What is the hidden score of each row? Scores go from 0 to 30, and 15 is about the middle. The score is a weighted sum of the row's numbers plus the product of two more (or one squared), each taken from its middle value.
[-29  -2 -35  50 -13 -15  16  52 -12  13  16 -26  12 -24 -16  -3] >> 13
[ 67 -33   7  -7  -9 -73 -12  -7   0  57 -27  13 -13 -18  -9 -46] >> 17
[  63   19   76    5  -21  -40   74   -2   50  -19  -88  -75   61 -123
   59  109] >> 8
[ 20  38 -15 -12  34   0  13 -21 -27 -49  54 -12 -35 -19   9 -40] >> 13
[  23   18 -108  -62    6  -78  -67   -7   32   53  -58   72  -63   -8
  -28  -14] >> 23
[-32   9  18  29 -55  19  10 -19 -40 -32 -28 -25  21  16 -18   6] >> 14
[ 89 -19  24  -7 -13  30   5 -51 -19  23 -21 -16  14  10  20   7] >> 11
[-10 -51   6 -17 -31 -61  12  14  19  30  79 -77  26   9   2   5] >> 10
[ 47 -12  -2 -21  22  15  -4 -11 -50  20 -37  -4  34  29  19   5] >> 15
[-34  69 103  66 -45 -13  -5  23 -45 -69 -58 -29  35   7  66 -73] >> 23
[-12 -46  -1  15  12   3  22   3  25  -2  15   8   1  10 -10  20] >> 15
[ 11  14  41  48 -55  -5 -48 -16  -2 -19   1 -51  31  21  32 -53] >> 13
[-20  17 -11 -34   7 -65  12 -70  56  49  10 -63 -17 -26 -34  12] >> 12
[-24  60   4 -23  47 -46  51 -93  30  22  83 -18 -93  11 -85 -36] >> 20
[  4 -17  39  42 -16  -6 -19  47 -18  -7 -33  52  57  13   7 -16] >> 20
[-26   3  40 -42  77  79  12 -63 -18  -5  18  34  19  22   2  31] >> 19
[-44   0  21  31 -62 -10  11  -7 -20 -28  -6  -8  28   4 -33  40] >> 12
[ -86   49   55  -49   26 -111    2  -21   21   -9   -5  -17  -29   -5
   -2  -18] >> 28
[  3  32 -43 -53  68  21  44 -32  -6  -7  22  32 -77  57 -68 -12] >> 18
[-46 -15 -18 -41 -12  36 -33 -23   2 -44   0  15 -21  32  -2  45] >> 19
[ 13 -10   9  -5  21  -4  10   0  -6 -23  22 -17 -12  17 -27   1] >> 14
[  4 -33  31  33  -9   2  16  77 -24  -6 -14 -38 -17  65 -59  24] >> 17
[106 -41  26  -4  22 -24 -36 -57 -56 -21  48  46   7   9 -18  23] >> 14
[-14  49   9  -9 -14  70 -53  97 -32  77   9 -51  51  71  42 -63] >> 18
[  8   8 -17 -41   6  53  -3  18 -48 -28 -27   7  18   6  24   4] >> 21
[ 22 -11  -7 -15   5   8  29   2 -16  31  -8 -37  21 -21   3 -18] >> 13
[103 -40  19  -3  20  17 -13 -20 -43  41 -22  18  35  22  39 -18] >> 14
[ 74 -88 -14  50  -3   9  -7 -71   1  -6  11  25 -25  21 -21  -1] >> 11
[  5  -6  -3 -14   6  13   8   9 -27   2 -18 -16  18   7   2  -9] >> 15
[-75  20 -28   3  -1 -63  44 -32  30  15  30 -21 -18 -32 -22  18] >> 14
[-74   7   5 -18  13  31 -42  36  18  -3 -71   9 -43  47 -12 -20] >> 24
[-18  15 -36   1  25   6  34  24 -39  23 -25 -21  36 -23   7  21] >> 12
[-37 -80 -42  76  31  16 -26  30  39  13  19  74   5 -40  25 -47] >> 23
[113  23  77  29 -21 -71  -3  21 -27 -36 -41  -9  19  -5  41  42] >> 13
[ 32  48 -29 -19  62  49  63 -22 -69   6  24   0 -10   8 -29   0] >> 10
[ 32  -2 -42 -30 -31  11  15 -19  12  40 -43 -20 -17 -10 -20 -19] >> 15
[-17 -47 -24  34 -31  41 -21 -50  27 -52  54  24 -36 -11 -19  46] >> 13
[ 17   4 -84 -48  -9 -61 -47  -3  25  48 -50  49 -50  -5 -22 -17] >> 21
[ -2 -70   4  28   5   9  37 -13  20 -37  12   3 -65  50 -74  51] >> 13
[ 73 -44  29   5 -28 -22 -19 -49 -13  28  47 -49  24  28  42 -19] >> 9
[  6  20   3  16  53  11 -33  26  -9 -45  45  -5 -49  -6   5 -80] >> 18
[ -3  18  -4   5  68   8 -37  30 -21 -50  66   1 -47  -3   3 -92] >> 19
[-73  55  54  23 -22  58 -20 -48  31 -64 -17  23   3   4 -51  96] >> 13
[ -4  24   9 -41  -4  54  52 -11 -91 -49 -63   9  68 -41   0  32] >> 18
[-54 -58 -15  74  28  33 -25  52  40  16  16  67  -7 -21  34 -85] >> 28
[  2  47 -36  -1 -18 -31  27  -5 -17  39 -21  11 -60 -61  -5 -47] >> 17
[ 20 -11  43 -19  54  23  38  21 -58  -4  32  12 -45  95 -17  32] >> 15
[  44   18   25   72  -21   11  -38    7    6    4 -115    0   36  -38
   11  -33] >> 18
[ 65  62  77  52 -79  -9  34  -1 -59 -72 -93   2  75 -92  90  29] >> 13
[-18 -51 -32  37 -32  48 -26 -56  30 -63  67  27 -42 -13 -20  50] >> 13
[-15  24  11  -1 -23  53 -40  75 -10  53   9 -38  42  44  31 -30] >> 16
[ -86  -19   15  -42    3 -121   18  -37   62   33   40  -44  -30   11
  -66   10] >> 20
[ 32 -61 -72  26  57   2 -12 -58  13 -75  84   5 -67   6 -53 -27] >> 12
[-18  11  20  26   4  45 -44  47  36 -31   7  -7   8  17 -35  36] >> 15
[ -7  31  29 -51  15  89 -27  -7  65 -68 -22  48 -32   3  -1  80] >> 17
[  -8   -7 -101 -111  127  -24  -42  -14  -36 -106   44   -5  -75   82
  -36  -63] >> 24
[-46  22  22  39 -67  27   9 -21 -60 -42 -34 -26  19  21 -19   8] >> 15
[ 28  25 -38  19  57  46 -23  22 -73  45  21 -14   0  28  50 -60] >> 14
[-92  24 -21 -10   2 -80  30 -59  45  21  33 -36 -33 -18 -31   7] >> 17
[-23  68  -4   8  15  77 -52  75 -14  47 -18 -36  60  61  13  -4] >> 14
[-10  13  15  45 -26 -15  -4  18  -9 -19 -22  25  19 -24  13 -12] >> 16
[  6 -13   8 -11  28 -22  16  14   2  21  30  12  17   4  19  13] >> 15
[ -5   6 -27  -3  -3 -19  39 -10  15  31  10 -20  13 -46   0  19] >> 10
[ -4 -42  41  34 -21 -35   0  92 -29  16 -20  53  36 -17 -11 -17] >> 20
[ -36   94  115  -16  -29   -3   -8   93   42   -6  -72   23   47 -127
   86   -5] >> 21
[  64  -13   65  -28   24   39 -116  -45   46   -9  -20   72   19   12
   -8   22] >> 19
[-53   0  12  40 -68  33 -21  32  48  56   7 -51  65  43  14  51] >> 9
[  3  14  46  57 -55  -4 -60  -5  -2 -27  -2 -59  31  18  32 -57] >> 14
[-21  48  14  44 -42  28  28 -48 -40 -35  14  -3 -17  14 -55  14] >> 9
[  54  -16 -113  -60   77  -66  -37    5  -14   -7   69    7  -64  -28
  -24 -109] >> 22
[ 55 -30   0  -9  -8 -61 -13 -10   0  50 -26  10 -15 -22  -4 -44] >> 17
[-20  -5 -29  47 -14 -12  11  47 -14   8  13 -21  11 -16 -16  -6] >> 13
[-47  -6  60  28 -15  11  23  61  18 -15 -30  -8 -43  25 -19 -11] >> 19
[ 34  33  29  46 -21 -11 -24 -15  -8 -16 -72   6  49 -27   2  -6] >> 16
[-82  69  54  40 -67 -29  -4  -3 -37 -55 -24   4  10  10  -9  36] >> 15
[ 30  26 -35 -36  33  15  29   5 -25  50 -32 -32  50 -25   1  25] >> 11
[-42  -6   5 -39   8 -25  21 -27 -15  12  -4 -49 -18  13 -19 -53] >> 17
[-23  39  55 -26 -28 -41  14 -31  41 -30 -24 -25  28 -43 -19  47] >> 14
[ 28 -19 -21 -39  11  11  40   7 -34  37 -20 -44  28 -23   9 -40] >> 15
[-41  19   7 -51 -16 -13 -11 -40  29 -20   5 -31 -41  19 -23   6] >> 16
[ 72 -10  85 -57   8  84 -21 -29  49 -43 -10  81  -8  -2 -34  89] >> 16
[-11   9   3  -4 -17  47 -34  51  -2  41   1 -38  32  36  19 -28] >> 16
[  2  25  -1   1   2  42  29 -44  -1 -17  82  34 -33 -12  -5  13] >> 9
[ 73 -31   6 -13  -2 -83 -22  -6  -2  61 -40  21 -24 -35   4 -61] >> 19
[-74  52 -92   2  46 -17  83  46 -69  40  12  -7  39 -58  27  29] >> 10
[ 10  49   0 -14 -38  56  30   9 -29 -44 -16  13 -36 -23  24  20] >> 20
